Some points, each followed by its number:
"-37 63 55 24 16 -45 -70 -70 -8 -33 33 -13 -56 -23 26 28 -39 -13 23 -19 58" 0
"-42 7 -2 -6 -70 10 -2 -70 18 39 -16 -68 48 39 -9 -21 48 33 4 34 -15" 1
"46 -4 -6 -4 -5 -72 20 -4 22 24 -9 10 21 14 -8 -15 8 -2 6 -69 -18" 2
"20 -70 -69 -22 -1 39 44 21 26 33 10 7 3 30 10 -26 -21 -26 13 33 -41" 3
"39 -47 -45 -26 8 83 9 -83 32 50 -29 38 89 45 -22 -19 38 16 4 32 -72" 4
"-7 15 13 14 22 -8 1 16 -68 3 10 -68 6 -2 12 12 16 12 6 20 19" 5
"-23 34 8 -35 19 34 49 58 18 -2 -7 -1 21 4 -4 4 -59 -36 43 14 18" 6
"-70 -11 24 45 3 -37 -33 -9 -6 -14 21 14 -17 7 15 27 -68 39 -18 -69 32" 7
"8 8 -69 33 11 -22 -11 15 -5 -71 9 -68 -71 -2 16 23 23 20 1 -16 35" 8
"-36 24 39 33 29 -72 -12 45 -12 -32 26 5 -24 -25 19 44 -3 15 14 -4 66" 9
"22 7 22 22 6 -9 2 27 2 -15 8 1 -13 -14 -71 28 -68 3 10 -4 42" 10
"79 -14 4 26 -9 5 3 -2 10 2 -73 7 -15 6 18 6 29 8 -7 -5 -3" 11
"-63 28 21 9 16 -72 -5 17 -68 3 -1 10 24 7 -5 15 13 21 17 9 37" 12
"-10 42 24 16 -4 -28 15 -70 8 15 31 3 -38 25 -71 -11 22 5 -70 16 -13" 13
"32 -20 -15 -19 18 67 29 4 18 -4 -33 11 53 -11 -19 19 -28 -15 37 -4 28" 14
"-35 47 28 11 -70 -39 6 19 9 26 -73 6 -33 17 -71 -24 32 21 -12 23 -25" 15
"-20 11 -22 -41 -6 44 30 -33 -68 60 -73 19 60 41 -6 -46 27 7 10 58 -54" 16
"-31 28 4 -20 12 18 29 14 -68 25 8 11 17 18 9 -16 -6 -71 -70 13 -72" 17
"22 -4 21 37 16 -11 -13 17 -4 -26 0 7 2 -11 -71 37 12 14 12 -18 -72" 18
"-3 -70 43 49 21 -43 -9 53 -17 -35 36 2 -44 -12 25 40 -1 15 6 -18 57" 19
"19 12 36 27 16 -2 10 54 -7 -34 -73 -1 -18 -22 11 40 -26 -71 20 -36 55" 20
"-70 28 22 31 -8 -50 -14 -8 6 -71 47 12 -71 -69 34 -23 -68 41 -70 24 -30" 21
"-70 -32 -15 10 -6 -72 3 -36 20 18 -7 15 14 -69 3 -4 36 13 -7 11 -17" 22
"32 52 49 24 1 -34 31 100 -5 -32 44 -22 -81 -14 31 17 -48 -71 15 -15 36" 23
"-4 11 26 27 16 -13 -4 34 -5 -23 9 1 -2 -13 -2 33 -3 -71 19 -20 65" 24
"28 7 25 30 18 -9 1 28 -2 -14 11 6 -24 -8 24 28 6 3 3 -8 26" 25
"40 -2 -69 56 16 -45 -32 -70 -68 -29 25 6 -35 -7 35 41 42 28 -14 -69 46" 26
"10 -70 -31 -45 8 77 40 -25 -68 46 -25 20 72 31 -19 -23 -9 -8 26 48 -34" 27
"12 -38 -42 -34 9 70 9 -85 36 56 -36 39 96 46 -23 -22 47 23 7 -69 -49" 28
"-56 27 -69 -1 2 -15 -4 -21 15 43 4 22 -71 45 20 -23 53 34 -9 34 -32" 29
"-41 36 29 -10 24 7 27 62 2 -16 3 -1 2 -21 6 23 -45 -21 38 1 46" 30
"44 -31 -27 -13 6 49 -70 -53 24 34 -7 27 59 23 -16 -14 40 -71 1 33 -29" 31
"62 -70 -6 -13 -70 27 -70 -70 29 28 23 4 -17 -69 -71 -33 -3 -15 -1 46 -55" 32
"-11 11 12 -71 8 -3 2 6 8 5 -73 8 20 8 -1 3 19 19 12 10 -72" 33
"72 -23 -69 11 9 24 4 4 9 -13 -3 9 10 -11 3 26 6 -71 12 -20 -72" 34
"-10 29 -69 -37 14 52 58 59 19 2 8 -3 14 0 -6 4 -60 -40 44 5 11" 35
"93 -24 -4 9 0 41 18 -70 17 2 -9 -68 14 6 -3 12 -68 -12 10 5 4" 36
"-70 17 1 -25 11 43 44 35 19 -71 6 5 13 18 4 -74 -40 -25 26 16 -13" 37
"-23 61 65 46 -70 -80 -4 88 -15 -33 41 -68 -82 -13 -71 24 -3 10 1 -20 -72" 38
"-5 -70 13 13 0 -20 -70 0 14 25 22 11 -15 31 27 -16 41 -71 -13 30 -29" 39
"2 -11 -45 -61 1 90 -70 -40 40 58 -26 25 83 44 -71 -74 -8 -15 25 48 -53" 40
"-45 32 16 -15 24 -72 32 42 10 -1 8 3 28 -69 -13 12 -68 -15 39 16 33" 41
"-25 37 16 5 -5 -72 8 5 14 33 36 11 -20 34 25 -24 37 22 -11 30 -34" 42
"-50 21 5 3 3 -15 -6 -70 9 38 8 23 24 27 19 -23 59 41 -9 37 -29" 43
"45 -70 13 -71 13 38 46 68 8 -19 11 -68 -18 -17 10 22 -58 -36 31 -10 24" 44
"57 12 13 8 3 18 34 49 11 -9 18 -6 -30 -5 21 13 -35 -25 14 -6 7" 45
"-34 31 -7 -36 7 50 53 33 24 25 1 7 34 12 -6 -14 -42 -24 39 13 -10" 46
"11 10 35 45 18 -23 -7 41 -9 -36 4 1 -18 -23 14 43 -6 11 13 -24 67" 47
"10 -3 -6 -8 -2 13 3 -28 23 35 -6 20 38 -69 -4 -16 35 21 0 24 -20" 48
"72 -18 5 20 9 25 12 10 9 -13 1 -68 2 -69 -1 24 -2 -10 11 -9 21" 49
"-37 33 2 -26 3 19 30 16 20 29 13 12 22 19 4 -25 -1 3 17 -69 -26" 50
"37 -1 -17 -19 -70 45 31 -17 -68 42 6 -68 27 -69 -3 -74 11 -3 4 -69 -52" 51
"7 -21 -2 -11 32 61 19 7 13 -13 -36 17 64 -14 -29 -74 -27 -14 -70 -13 54" 52
"-74 32 10 -10 20 5 11 15 12 -71 3 -68 30 18 4 -1 8 10 22 22 12" 53
"-14 32 11 -3 2 -6 18 11 16 29 13 9 -11 -69 19 -24 19 8 -3 37 -31" 54
"17 3 13 26 10 -19 -16 -13 8 9 14 17 -15 -69 27 3 51 26 -17 12 -7" 55
"19 18 -69 25 -3 -29 -5 1 11 19 28 11 -28 24 29 -14 -68 25 -19 -69 -27" 56
"4 1 18 -71 11 -17 -70 -12 1 5 13 -68 7 4 11 11 46 35 -6 -2 -72" 57
"36 -47 -45 -32 15 -72 21 -67 36 43 -42 -68 98 35 -26 -15 19 1 -70 15 -33" 58
"-25 21 -6 -23 9 29 29 4 27 31 4 13 34 28 -71 -20 -2 -3 17 35 -25" 59
"47 -6 10 -71 4 -9 -8 -11 5 6 -73 13 -10 12 23 6 41 23 -12 12 -6" 60
"-40 58 48 20 16 -34 18 81 -2 -23 29 -11 -48 -20 23 20 -68 -71 21 -15 46" 61
"48 2 5 14 -3 4 4 -70 17 26 19 -68 -16 34 24 -15 38 12 -16 29 -38" 62
"11 37 28 -8 17 25 -70 -70 -68 -21 14 -13 -25 -20 15 16 -82 -47 38 -8 31" 63
"-28 -70 -10 -4 4 13 -14 -68 21 48 -10 32 66 47 -1 -23 76 43 -70 38 -29" 64
"24 1 23 42 10 -22 -17 0 -2 -7 10 10 -17 -69 -71 17 39 31 -9 -1 19" 65
"30 36 19 -2 -7 4 -70 -70 20 8 32 -8 -40 9 24 -10 -24 -20 9 12 -18" 66
"6 35 56 51 12 -65 -70 66 -17 -41 36 -8 -70 -69 36 43 12 11 0 -69 64" 67
"-2 48 -69 48 8 -72 -70 72 -11 -30 38 -10 -74 -69 39 28 4 11 -2 -22 47" 68
"-70 15 36 28 21 -5 20 77 -6 -43 14 -9 -44 -32 15 40 -44 -23 19 -28 52" 69
Which three points above are nearest to each new point by angle? Their numbers follow each, nearest first.
"37 12 18 5 25 21 30 -70 -1 -32 16 -6 -23 -32 8 37 -55 -31 -70 -6 47" 36 63 0
"32 -4 -12 -9 -6 25 12 -27 27 34 0 18 25 28 7 -19 33 11 -3 28 -35" 4 64 28
"-70 16 -5 -5 -4 17 27 6 -68 36 11 9 -11 20 20 -28 10 -1 -70 31 -47" 17 16 29
"-30 64 69 42 -70 -83 -4 90 -18 -37 49 -11 -78 -69 40 29 -3 14 -70 -17 61" 67 9 23
"21 5 1 7 2 11 14 0 17 18 -1 -68 4 12 13 -74 17 2 1 16 -17" 62 51 1
"33 -70 -69 4 6 -6 33 84 1 -26 36 -13 -47 -26 18 22 -52 -29 22 -16 34" 44 45 19
"-21 23 4 -12 6 12 17 7 18 -71 10 13 14 27 4 -10 9 -71 9 27 -15" 37 53 6
"59 -18 -4 6 -70 19 0 -32 17 19 -7 -68 21 23 2 -4 39 -71 -5 14 -13" 62 31 36
"88 -36 -7 9 8 49 13 -6 14 -8 -14 11 24 -69 -14 22 -1 -7 18 -7 20" 49 14 36
"3 -5 45 57 21 -37 -33 17 -18 -40 4 9 0 -23 9 55 26 34 9 -40 -72" 18 67 38
"-29 22 24 3 13 -4 7 28 -68 -3 6 -68 -71 6 -5 14 -2 7 22 10 39" 5 69 61
"17 -3 4 7 -2 -2 -70 -24 12 22 -1 16 -71 22 2 -74 48 23 -6 23 -4" 29 66 39
"28 2 26 44 -70 -24 -10 18 -8 -21 23 2 -17 0 -71 29 -68 13 2 -12 41" 10 38 47
"-9 13 25 22 16 -14 -4 23 -5 -10 -2 6 -3 -5 8 23 -68 12 -70 -7 35" 7 21 10
"-33 -70 6 14 2 -5 -18 -38 11 -71 -5 25 41 34 -5 -12 62 43 -4 45 -8" 64 43 4
"-22 43 28 -71 4 -29 9 42 3 5 36 0 -33 2 21 -74 11 -71 2 21 -72" 17 42 54
"14 33 33 35 -10 -51 -9 19 5 13 43 3 -71 17 37 -7 45 29 -22 5 -15" 42 38 67
"31 -5 25 32 23 -6 -1 35 -8 -33 8 2 -10 -19 3 48 -9 -1 19 -69 -72" 18 34 25
"35 -12 -2 2 8 17 4 -14 -68 12 -5 14 24 17 -2 0 -68 11 4 7 3" 27 63 36
"-70 44 -69 8 -70 -34 16 39 11 11 50 -5 -46 17 31 -13 12 1 -8 20 -16" 29 42 68
"-6 -70 -69 32 16 -45 -70 56 -13 -29 22 0 -42 -19 22 34 3 6 7 -25 52" 68 19 8
"-58 23 11 1 6 -7 1 -13 -68 29 -7 18 37 24 -5 -13 37 28 7 -69 -1" 12 50 43
"27 -24 -16 -23 29 78 36 16 12 -12 -16 11 58 -11 -32 31 -47 -25 48 -12 45" 14 35 6
"23 6 -6 -16 6 24 18 -6 22 24 7 12 19 29 8 -14 15 3 5 22 -24" 4 40 3
"25 -8 -69 63 17 -40 -33 -70 -22 -47 -73 6 -22 -27 13 57 28 29 1 -41 81" 26 8 47
"34 -20 4 19 11 18 -3 -10 5 -5 -19 16 28 -69 -6 22 15 14 12 -15 31" 49 65 48
"-14 -17 -13 -71 16 32 -5 -70 17 29 -23 29 66 8 -11 -4 38 26 9 -69 1" 28 4 64
"54 7 24 39 11 -16 3 39 -5 -24 21 -1 -42 -13 25 30 -6 -3 4 -13 31" 25 47 23
"4 23 5 -16 15 32 39 -70 20 3 17 3 3 -1 12 4 -68 -27 26 6 2" 36 63 46
"23 36 48 42 0 -56 -2 56 -4 -19 48 -9 -64 -6 -71 15 9 -71 -7 -12 27" 23 38 24
"-70 -70 37 -2 26 -5 -70 66 1 -14 20 -1 -71 -16 3 23 -40 -13 -70 -9 -72" 21 39 7
"0 -8 -9 -19 12 58 26 -1 20 8 -27 14 56 5 -24 8 -23 -11 34 0 16" 14 46 6
"-36 13 18 10 9 -11 -8 5 4 4 1 14 -71 14 0 15 20 23 14 4 35" 9 0 29
"1 20 21 29 11 -31 -7 12 4 5 22 11 -25 17 25 2 38 26 -10 -12 3" 42 25 67
"-3 10 23 32 9 -30 -70 4 1 1 8 -68 -10 6 24 16 46 29 -70 -69 11" 67 57 26
"40 -4 -3 3 0 20 15 -6 18 22 17 16 4 11 10 -8 14 4 -1 17 -20" 4 3 62
"-1 22 20 32 -6 -40 -14 -10 9 26 -73 13 -71 36 33 -13 62 -71 -24 31 -25" 39 15 11
"-48 22 9 0 8 -14 -5 -19 15 31 12 -68 21 -69 10 -17 44 -71 -70 -69 -21" 51 22 17
"14 0 -6 -28 13 55 38 15 16 13 -10 7 41 3 -71 -2 -68 -23 -70 10 7" 52 59 14
"55 -70 -69 0 -4 25 17 -14 21 27 15 12 -4 -69 -71 -16 22 -1 -8 24 -43" 32 48 3
"18 -2 -7 -8 -3 21 9 -25 24 34 2 18 18 39 10 -23 34 21 -70 27 -39" 64 4 43
"29 8 22 23 16 8 21 48 -1 -27 4 -1 -71 -21 6 34 -34 -20 27 -12 51" 23 45 25
"-11 -70 -10 -29 -3 38 35 -3 30 40 -3 14 32 36 3 -31 -3 -8 13 -69 -40" 28 50 3
"-7 50 36 23 2 -36 17 51 6 4 -73 -6 -46 -5 28 -7 -6 -3 1 5 4" 20 61 23
"73 -25 -13 1 -8 29 6 -38 22 30 -4 17 26 27 4 -16 45 15 -7 31 -30" 4 31 64
"-17 21 12 10 6 -16 -2 -1 12 22 15 12 -3 20 24 -7 -68 23 -6 14 -16" 56 21 7
"2 -70 2 12 -70 -9 -2 -14 12 -71 13 18 1 28 26 -13 43 24 -12 20 -29" 64 39 32
"92 -22 21 48 8 -2 -6 -70 -68 -71 10 3 -23 -14 10 35 9 6 2 -11 43" 26 25 63
"6 39 59 -71 2 -81 -23 46 -11 -21 44 -2 -71 -10 49 19 42 30 -19 -18 37" 67 9 25
